One vector is turned by the same rotation once a step. Each row is the vector after some number of steps, and that number follows the row.
The counts run from 0 to 437.
[  6  14  11 -22  12  -9 -33  26 -47  31 -16 -10  -1 -29  38  19   6   9
   5  -1 -31 -57 -15  15  12 -23  -4  -3  17  -6 -19 -25 -13] -> 312
[-28 -37   0 -35 -23  19   5  -1  -4  14  15  39 -14 -35  31  -6 -23  -3
 -12 -25 -10   1  11 -38  22   9   9  16  -8 -11 -22   2  36] -> 436
[ -4 -16  33   9 -52  20 -12  30 -17  12  40  34 -24  -8  18 -13  22  -1
 -20   3 -13   1  -6 -39  18   6  -6 -35 -28  30  15   9  23] -> 376
[  1  -2   2  -5  16  10 -28 -39 -36 -10  -2 -27   4   9  -9   6  14 -10
  43  20 -22 -27 -20 -41 -24   9  -9  -7 -21 -14   1 -11  50] -> 75
[-25  14  18   2 -15 -22 -54   3  -8  15 -30 -23  10 -33  34 -18  14   8
   4 -10   0   5   0 -37 -15 -40  12  -2  -2  10  15  38   5] -> 370
[ 13  23  20  -3  10 -18 -31  -6 -17  -3   1  22 -22 -22  -9  -7  42  17
 -24 -27 -11   7  33 -19 -14  26   1   6   4 -58  12  39  18] -> 409
[  5 -20 -24   5  -7  16 -30 -14 -13  18 -31 -23 -28 -14 -35  -9  38 -18
  -1  39 -25 -10  -1  27 -43  -4   2  13  21 -19  -5  -6   3] -> 79
[ 11  24  38   9 -16  -3  22 -13   0 -14 -13  22   5  13  -7  -9  19 -26
 -23   0  11   7 -15 -66 -28   6  -7 -12 -24 -37 -10  26  50] -> 387
[-13 -34  -2 -21   8 -26 -23  37 -25   8 -16 -17 -17   7   7   7  18  14
  10  33   6 -23  27 -24 -22 -21  28  22 -17  -1  51 -15   8] -> 205
[ -3   6  28 -43  10  19 -28  24 -32  12   7   9 -24   3  33   9   2   8
  14  -7  -9 -32  -2 -35   2   4   5  33   4 -10  49  -9  45] -> 400
[  4  20 -22 -26  17   2  -3  -2 -28  -9   3  16   4 -15  33  14  -6 -12
   4  23  -5 -14  48  -9 -51  30   9  20  16 -48  12  10   7] -> 234
[ 44  16   3  -4   1  27 -13  16 -16 -16   0 -20  -2  21 -25  -8  45 -36
  20  43 -11 -48 -12  -7 -32 -18  19   6 -14 -17 -10  -7   6] -> 98
[-11 -26  -5 -22  -2  15  -3  -8 -27 -13  22  19  11  -2  36  19 -24  11
  25  20 -25 -39  24 -25  -7  30 -31 -29 -19  -7 -13  -9  26] -> 270
[-10  11   1  -7 -34 -35  -4 -24  -7 -36 -11 -12  14 -29  28   1  -5 -16
  37   3  -6 -21   9  -3 -34 -23 -10 -27   6 -33 -36  37  31] -> 104
[-10  -6  -4 -16  -8  11  22 -18   2  24 -11  25  -7   3 -21   7 -23  12
 -46  12 -16   2  28 -14 -22  34 -43 -12   6 -34   3  20  51] -> 14
[  8  -4  20  32 -14  19   8   1  25   5  -2  29   0   3  -3  -1  10 -12
 -18  14   9 -24 -55 -31 -25  -9  -1   4  25  17 -44  46  -8] -> 130
[-19 -36 -47 -43  -6   7 -10  23   4   3   6 -20   5 -10  25  -2 -15  -9
  -8  35  -1 -47   0  -3 -28 -26  33   9   5  15 -18 -13 -40] -> 265
[-23   7  26 -37 -14 -15 -14  26   4   4 -14   9  15 -34  48 -15  10  37
  -8   1  -6   6  10   5 -26  -7   9 -17  13 -36  32  53   7] -> 174
[  6 -18 -32  -9  -6  45 -36  20 -15  28  15 -17  -4  21  -7  23 -23  35
 -15  40 -24 -41  26  14 -17   3   5  -5  -1  -8  11  21 -24] -> 49
[-10  -4 -23 -34   3 -34  -1 -27  27   3  -5   0  -8   8 -31  15 -17  13
 -11 -20  -1 -26   8 -23 -37  -1 -24   0  19 -25 -14 -10  52] -> 231
[ -5 -38  -8  -8 -36  31  13  -9  -7  30  24  13  -2 -30  20  -5 -30 -18
  -6  15 -37 -29 -27   1  25  -7 -14   0  -8  14 -32  27   0] -> 307
[-10 -12  22 -15 -11  22 -14   2  44 -13   8   0   9  13   2  13 -23  26
 -14 -19  -9 -25  -4 -41  -9  -6 -23 -29   5  13  17  53  62] -> 397
[ 20 -13 -27  30 -24  29  -4 -20  29 -22   7   0  21  -6 -26  -8  -3 -50
 -23  15 -24  -9  22 -35 -18   3  10 -27 -23 -14 -35  25   4] -> 62
[ -4 -20  16  -6  11  28   1  46 -27 -13  21  23 -34  30  13  13  21  -1
 -15  52  14 -12   7  -7 -18  14  44 -10 -13 -20  22  -2  11] -> 422
[-18   1   7 -57  -1 -11  -3   0   4 -12 -45   7  -8   1   3 -18  34  23
  16 -13   7  -1  27 -26 -47   4  -6  -7   8 -46  -2 -12  53] -> 428
[  2   5 -13 -27   1 -15  -7 -13 -35  29   4   1  12 -19  28   5 -30  -5
   6   1  -4  -2  33 -45  -2  -8   4  30 -35 -41   8  21  12] -> 17
[ -1  -9 -12  24 -32 -27   0  -1  -1  10  14   7  -6 -27  15  21 -18 -27
 -19  32  -1 -23 -21  18 -28  -8   2   1  49  17 -21  41 -28] -> 325
[  7 -18  19  11 -36 -16   2  16  35  -5  15 -17  -5  19 -23  -6   4 -30
 -21  20 -11 -35 -25  -4   5 -43   6 -45  -5  22  14   1  43] -> 356
[  5  -4 -10  -9  14  -9 -54   9  12  -2  37  -9  29  -3  -3  24   1  26
 -25 -19 -35 -34  36 -30   7  11   6 -42 -18 -18  10  24   9] -> 26
[ -6  10   9 -25  -7  14  -8  26  35  -1 -22 -24   5  -1   2 -26  15 -19
 -26  15  15  -7  -3  -8 -44 -43  54  23  22 -11  27  29  13] -> 392
[  8 -11  -9 -15 -35  -7  18 -35  18 -10  -5  -3 -11 -12 -37  -5   9 -30
  -3   1  -7 -20 -35  17 -27 -12 -26 -11  34 -22 -43   9  46] -> 102
[-26 -32   2 -42  12  11 -20 -14  22  34  -8  24 -10 -27  13  -4 -17  14
 -16 -37 -16  -6  -9 -30  19   2  12  16  12 -26 -23   6  48] -> 437
[  2  -8   0  17 -17  -2   9 -11  10   4  21  27  -4 -26   5  10  -7 -25
 -29  37 -16 -10 -38  24 -18  20  -3 -26  41   7 -13  44  -3] -> 326
[ -5   2 -20 -21   2 -46 -13 -21  17 -15 -14  -8  12  14 -14  22 -17  15
   4  -3   1 -29  49 -18 -49   2  -9  -8   8 -48   0  16  44] -> 232
[  0  15 -21 -44  -9   5   2  29 -11  27 -23   3  -7  17  -6 -14   8   2
 -18  39  -7 -12  15  -2 -57  -1   2  10  19  -8  32 -40  11] -> 10
[-42   6 -24 -51   0  12 -39  -9 -22  13  -1   1  13 -22  37 -14   0  39
   7  -2 -14  -6 -10 -25 -34  21   5 -27  12 -12  -5  -4   3] -> 46
[-13 -40  -4 -26  -1  -6   2  28  -6  32 -19  15 -50   4 -20  -5  24  13
 -38  26   6 -10  14  -5 -29   7 -14  28  31   6  21 -14   6] -> 207
[-14  -1  28 -31   4  14 -19  22 -36  -8  20   8  -4  -6  41   8  -9   9
  12  -8 -10 -19  12 -28   8   9   8  -9 -19 -16  51  11  47] -> 399
[  6   1  12   7 -60 -38   3 -19 -42  12  29  21 -21 -32  14   3  23 -20
  30 -18  -1  -9  -7 -13  19 -21  -3  -6 -18 -13 -30  -1  34] -> 123
[ 14 -28   4  -7  -7  14 -32  34  -7  29 -18 -25 -43  13 -16  29  -2   2
 -13   7   0 -21  18  -8   0 -39  14  40   8  -2  44  -4  32] -> 402
[ -3   3 -32 -13  19 -51 -18 -26 -47   6  17   7 -10 -11   1  31 -10  15
 -13  -4   9 -14   3 -24 -31  17 -19  -9  15 -37 -22  20  12] -> 36
[ 37   0  13  31 -30  29  -2   0   3  12  16  26 -40   1 -31   1  44 -13
 -12  20 -38 -21 -17  24   6  15 -22  -9  12   1  -4   5  24] -> 120
[ 30  -5  13   5 -10  -1  27  19   6   5   4  47 -26   1 -25 -12  20 -27
 -61  -6   1 -12   0 -46  -8  14 -28  26  15   1  -4   6  13] -> 189
[ -1  21  22 -17 -13  31 -19  34  19  22 -11  25  10   7  38 -15   7  18
   1   6   1 -21  -4 -36 -37 -14   9  31   9  19  30  32 -12] -> 176
